Each path is a new rotation, seen through one point. The rows after it are directions, each followed by how far the rotation turns it, in deg/step (0 if it stays put).
Each turn is a multiple of 5 degrees from 10 to 175, or 0.
Each row of a path follows its step; steps can be skipped.

step 0: [ -4  -2  -4  45  -4  31  10  -9   2  -4  18 -16  -7   5  19  17 -12   2
 -38  -1 -16  -6 -21 -15  -8  -2  19  31   7 -23   0   4   9 -16   3 -35
  24 -14  -6 -28 -11  40  -5   3  25]
step 1: [ -4  -4  17  11  14  12  12  22  10   2  -9 -10  10  -8   5   6  13  -5
  18 -13  -8   5 -10  18 -19   5 -13  11   3  24  15  -5 -62  -8  36 -34
 -12 -33   2 -11 -34 -22  18   9  14]
step 2: [-34  12   0  10   1   4  -3  25  -3 -13 -20 -10  17   1  -7  38 -23   0
 -38   4 -11  -6  34   8  17  29 -27   0   1   8  -2 -11   9  18  21 -26
  25  20   9  24 -21   5  25 -11 -17]
step 3: [  5 -15   0  -3 -28   2  -1 -26   5  -4 -14 -27  -6 -18 -14 -28 -43   8
  -4 -17  -5 -22   6  -6  19   2 -16 -26  36  -2  29  13 -43  27  -7 -25
  -4   0  -5 -12  12  -9   1 -21 -12]
step 4: [ -5 -11   8   1  26  -3   5 -17 -15 -21   3 -17 -10 -17   1  12 -25 -14
 -50 -17   6 -37   5 -32 -11  11  10  18   6   8 -21  -2  -7 -34 -22 -21
   9   4 -31  15   6 -10 -17  21  25]
step 5: [ 10  -1  54   4  29  20   3  -5   2   3 -22 -19  -2  30  41  -1  -3 -16
  -4   9  19   6 -20 -24   3  -7 -13 -12 -11   5 -16  10 -28   8  -1 -22
  -6 -11  -3 -39   0  -9  34  -3   5]
step 6: [  4  35  29  -1 -23  10  -5  12  31  30  -6   4  14 -20  11  42   8 -15
  -4  -2  18 -27  23   7  31  -1  -1  -4 -10  28 -16 -14 -12 -13   3 -23
  27  10  17  22  -7 -19  -8  -7   8]
step 7: [ -7  11  15   7  -1   4 -23 -19 -21  18  11   2  19  21 -27  17 -35  -2
 -23  -6  36 -17  -4  12   6 -12 -14 -47   4   1  48  29  -3  -8  12  -1
   4   5   2 -16  -3  13  -5 -17 -15]
step 8: [ -4 -21  15   7  16 -30  14 -27  -2  16  41   3   4 -30 -15 -20  -4 -29
  -5   0 -14 -39  11  19  22  -8 -16  -4  10  36 -10  -4   0 -10  -8 -18
  -3  16 -28 -13   8  17   2  24  16]
Speeds:
[  3  -8  -3  -6   6   3   6   2   1   1  -8 -11  -4  -4  -4  -6  -7  -2
   3  -5   5  -3   7  -1  -5   8   1  -5   8  -7  -8  -5   5   3  -6   4
  -2  -1  -7   6  12  -1   9   3  -5] : 60
[  1 -12   2  -2  -1   2  -3   2  -2   9   1  -6   4  15  -4   2  -6   0
   0  -4   5   9   2  -5   5   2   4   6   5   0   1   3   9  10  -3  -1
  -3   1   1 -12 -10   4  -1  -5   5] : 155
[  1   0  -1  -3  -5  -4   5  -7   2  -5   2  -4   8   3   5  -8   3   1
  -8 -10  -2   6  -2  -3   2  -3   7 -11   6   4   3  -3  -1  -6   3   3
   3  -1 -15   2  -3  13  -7   3   1] : 90
[ 7 -6  0  2  1 14  0 -8  9  3  6  7 -8 -9  2  6  6  6  0 -2  3 11  9  0
 -1 -3  0  3  9  3  5 -3 -6  5 -1  1  9  6 -3 -2  5 -3 -3 -2  1] : 130
[ 12   0   4  13  -5   4   1   8   2  -6  -8   5   0  -2   2   5   3  -8
   5  -4  11   3 -11   0  -6   5  -1  -7   2   1  -5  -1   7   4   0  -7
   0  -3   2   2   1   5  -7   4   7] : 70
[ -4  -3  -3  -1  -2  -4  -9  -9   0 -10  -1  -7   1  -2  -5  -1   2   9
   1   9   0  -2  -6  -8  -3   0  -9   0   0   8  -1   4   0  11 -10  -1
  -6  10  -3   5   3   3  -2   6  12] : 70

step 0: [-20  -3  10 -16   4  22   6   5  32 -24 -12  -3  -4   6  -8  -5  -6  -5
   6  -6  13  -1   1  35  11 -26  12 -33 -17  14  -7   0  12  33 -32 -27
  -4   9 -25   5   3 -10 -41   1 -13]
step 1: [-26  20  26 -10  -8  27   4 -15  -9  12 -12  -1 -11  -1  -5 -32   0  13
  -3  27  15  22  14  24  16  10  -3  -5 -26  -9 -11  -9  14 -10  47  -4
   7  23 -14 -19  11  19  15 -13 -20]
step 2: [ -7 -13  -2  47 -46   2  -2  -2  15 -11 -15  -6   6 -23  -3  13 -39  10
 -21  -8   7  -8  -3 -11  16  -4 -13  -1 -36  -2  -5   2  14 -13  19 -11
  -9 -27  10  23  -4  13   3 -19 -15]
step 3: [-25  14 -22  19  16 -18  10  17 -11  16 -32  22  -8  -4   8  -2  26  15
 -26 -13   6  -6   3   0  12  -2   5 -19 -30  20  17  18   3  10 -12   3
  17 -18   1  -9  11  12 -13 -25  46]
step 4: [  4  18  37 -10  19  -5   9  26   0   3  -4   5  30  -5  -6  13 -24  12
  -5 -16  -6 -15 -10  23  41 -15  16 -24  -7  -1   8  -9  23 -22 -33  -2
  22  26 -10 -13   1   3 -17   9 -16]
step 5: [  9 -11  37   8  23  21   4   2 -12  10 -20  -7  -7 -23   0   0   0   6
  -7   5  15  18 -23  10   4  16  31   9   2  -6  -4  11  40  26  46   8
 -16  -2   9  -8  22  19 -13  12 -13]
step 6: [-18 -22   2   5 -32 -37  38 -16   3  13  -2   0 -12  13  16  12 -16 -16
 -16  22  13  11 -16 -10   8 -13  16 -14 -20   8 -14   7  21 -12   2   0
 -30 -21 -32  23   8  -3 -17  -6 -13]
step 7: [-19  12 -19 -15   1  29  -1  -4  -8 -11  -7 -20 -30  39  24   1   2  17
  -7 -12  29  -9  13  15  28 -14  -2 -17 -27  11  14   3  -4  19  -8  22
  17 -15   1   6  12  14 -34 -12  -1]
step 8: [  7  27  16  -6   6   5  10  14  11  -2  -2  -1  -3 -19  -9 -27 -24  -2
   4   1 -13 -11   0  13  42 -31  -6   2 -10 -20   6  10  10  -9  25   6
  17  -8 -32 -30 -30  24   7 -31 -13]
Speeds:
[  1   3   9   5  -2   3   6   9  -5 -10  -5  -4   3  -7  -4  -2   2  -9
  -1   0   4   4   6  -7  -3   1   6   2   0  -3  -3 -13   1  -1   6   8
  -6  -5   2  -8  -1  -3   9  -1  -9] : 100
[ -6  -4  -2  -1  -8   1   2   5  -9  10   3  -3   2  -2  -2   1  -1   1
   3   4  -1   5  -2  -2   3  -1   3  -8   7  -2   2   2  -2  -3  15 -15
  -7  -3  13   4  -6   3   1   5  -3] : 95

step 0: [  9   0  15   8   0  34  19   7 -17   2 -10 -27 -23  15  29   2   0  11
  21  39  22  -8 -32   3   7  24   1 -19  33  20  28  28  22 -14   5  19
  24 -17   0  22  -2 -23   2  15  -5]
step 1: [ 15  -1 -22  -1 -36  41 -31 -11   1  -5 -12 -14 -16   7  -2 -19  13  11
 -35  10  14 -17   8 -16   5 -16  29 -30  36 -16   1 -16   5 -14  -8 -24
   4  -9  44   3  -1  -4 -17   6 -16]
step 2: [ -8 -15  15 -18 -17   2 -23 -10 -24  -1  10  19  13 -10 -21 -14  34  -5
 -17  -8   0  -2  12  -3  20  16  16 -17  25 -24  16  31   8  48 -18   3
  -4  23 -14  39 -12  15  16   4 -32]
step 3: [ 12  29  36  16  11  45   6  -6  13  -3 -18  -2   7 -21   0 -24  -1  -1
  37  -2  25 -17 -21 -28   2  11 -13  17  20 -23  24  23 -12  14  -4 -20
  -1  19 -20  19  -3  24 -21 -10  17]
step 4: [ 19  -8  26   8 -22  22  16  -3  20 -39  -5  14 -23  -2  34  -9  23  30
  13  20  -2  27   0 -48  13 -30   6 -16  12 -10   5  15  31   2   8   5
   0  -5   9 -21  11  -2  10  25  12]
step 5: [-18 -48   9  -6 -24  25   2 -17  -8  20   4 -17 -22  -4  10 -19 -17  19
  14  20  -8 -12 -10   3 -10 -30  23 -22  16  -4   8  -1  13 -12 -28 -12
  24  27  -5  27  -6 -14  39  -6 -27]
step 6: [ -3  35  -9   7 -40  23 -14 -11 -18 -16  -3  -8  31 -12   0 -19 -18  17
  -7  24   7   7 -11   8  -2  26   2 -20  32   7 -31  18  15  12  14 -40
  14  -3  -4  42 -24  14   2  -5  -9]
step 7: [ 39 -18   5 -13  -6  30 -33  11  20  -4 -22   1  36  16 -13 -36  20   2
   6  18   0   8 -10 -15  37 -20  19  17  19 -12  -5   5   4  42  11  12
  -2   6 -12   2 -24  -9 -22  -5   3]
step 8: [ 16 -17   8 -25 -10  11  24  13  34 -30 -13  -1   6   2   9  -3  13  18
  38 -10  12  -8   9 -15 -14   3  -3   6  10   5  49  28   6  -7  -5  13
   5  30  14  46  -8  -4  -2  22 -32]
Speeds:
[ -4   2   0   5   4  -6   3   6 -10   6   9  -3  12   3  -2  -8   2   3
  -2   5   3   1  13  -8   7  -3  -3   1  -5  -4   1   1   1   4  -1  -7
  -2   2  -4   6  -9   4 -13  -4   2] : 85
[  6   9   5  -2   4  11   5  -6 -10   0  -7   2   1  12   4  -2   2   3
  -2   5  -2   7  -7   3   3   1  -4   9   0   4  -6  -7   3   0 -10   5
  -6  -4   0   4   4   1  -7   3   9] : 110
[ -5  -2   3   7  11  -3   9   8  -1  -5  -2   1  -5   7   1   5  -1   8
   3   0   2   6  -6 -11  -2  -2   3  -8  -1   6   0   4  -3  -4  -9  -3
  11   9   6  -6   0  -8  -4   1   0] : 80
[  4   3  -3  -6   3   1  -1   7   0   0   5 -10   4   9   9   1   0   6
   6  -2   2   3   0 -12   4   2   7   6   4  -1  10  -2  -1  -9   8   1
  -8  -5  -3  -4  10  -3   6  -3  -5] : 95

step 0: [  7  -2 -34  22  -2   4  25   6 -19  12  -6   9   0   1  40  -4  26   6
 -16   1 -18 -23  14   9  26  13  20 -23   7 -10 -28 -21  37   5   7   2
   0 -32  18  -7  20  20   5  27   2]
step 1: [ 15   7  -3  -5 -21 -23  20  17  12  22   9 -18  15  12  41   9  -2   1
 -12 -20 -18  -7  -1  27  24  -2 -15  12 -23  27   6  -9  32 -20 -10  15
  12  22  35  24   3 -11  -9  20 -13]
step 2: [  0  27   2  12 -11  -4 -21  18   2   7  26  -9   8 -34  -1   0  -7  20
   9 -10  11   1  15 -12  18   4 -11 -19   0  44  12 -25 -16 -16  16  27
  32  16  16  18  30   6  24 -15 -24]
step 3: [-33 -13 -19 -16   7  16  -1  22 -21  10  25   1   7 -24   6 -20   6  -4
   2   9  20  -3  26 -14   6  19  12 -11  21  12 -43 -27  21   0  38  14
   6 -10   6 -11  10  16 -24   6 -24]
step 4: [ 30  -2  14 -10 -19 -14  14   9  -3  18 -16   1 -22   7  14   3  19  -7
  -7  10   8 -15  23 -14   1  20 -12  22 -17  -8 -33 -31  37  -1  15  19
 -12  17  24   1 -15  11  -4  47  -9]
step 5: [ 35  15  11  29 -16  -6  14  10  -1   0   0  13 -30  -4  26  22  24  17
  -9  -7 -23 -17 -28 -11  25   0   4 -14 -10  20 -16 -25  -5 -19 -10  30
  17 -11  16  26  25  11   3  -4 -15]
step 6: [-33 -17 -17   7 -16   4   1  18  -7  10   4  10  15 -27  33  11 -17 -14
  22 -19 -28  17  12  13  25  -7  10 -19  -5  46 -19  -6  -2  -5   4  24
  28 -15  16   0  17  -7 -15  15 -11]
step 7: [ -8   1 -14   9   0 -24   2   2  -2  15  18 -16  15 -20  10   7  11  13
  11  -6  19  12  44   9  21  10   1  15 -15  19  -3 -36  24 -10  35   1
  15  24  -7 -26   0  11  29  38  -2]
step 8: [ 19 -16  -7   2  -3   1  22  13   1   0  31  -4  -2  15  18 -11  33  13
 -29  -7  37 -13  -2 -14  -5  13  16 -10   2 -11 -10 -42  10 -33  20  29
  20  16  19  14   1  10   6  -9 -31]
Speeds:
[ -2  -3  -7 -12   1   0   8   3   4   1   6   8  -2   3   1  -7  -8  -5
   0 -11  -3  -1  -5   0 -10  -7   7   1  -6   3  -4   2   6   1   3   0
   8  -3   1   4 -10  -3 -12  -1  -1] : 140
[  2   5  13 -11   1  -7  -4  -5   3  -6   2   3  -6  -2   3  -5   2   2
  -5  -1  -2   9   3   2  -2   3 -11  -4 -11   4   9  -3   3  11   4   3
   4  -7   0  -5  -2   1   6   6   4] : 135
[ -5   8  14   0  -4   4  -1   0   9  -2   7   0  -3  -5   1   4   7   3
   5 -11   0  -2  -6  -3 -11   3   5   1   1  -7  -1  -5   0 -11  -5   0
   1   2   0   8   1  -8  11  -1  -2] : 115
[  4  -4   4   2   4   6   1  -1  -7   1  -7   2 -13  -9  11  12  -1  -4
  -3  -9  -7  -4  -2  -4   2  -3   5   3  -6   0  -3   4  -1   5  -8 -11
   3  -1   1  -4   5   5  -2   5   6] : 65
[-10   0  -3   2   7   6  18  12   3  -2   1 -10   0  -4  -5  -4   4   0
  -6   2   7   5   0  -4   3  -3  -1  -2  -7   5  10   6  -2  -1  -1  -3
   3   3   5  -1   4  -5   5   6   2] : 65
[ -1   6   3   1   6  -7   1   7   2   9  -8   8  -6   8   5  -7   1   1
  -3  -6   0   0  -4  -1   8  -3  -1  -4   0  -5   9   2   3  -7 -15  12
  -8   2   4  -2  -2   5  -4  -3  -1] : 90
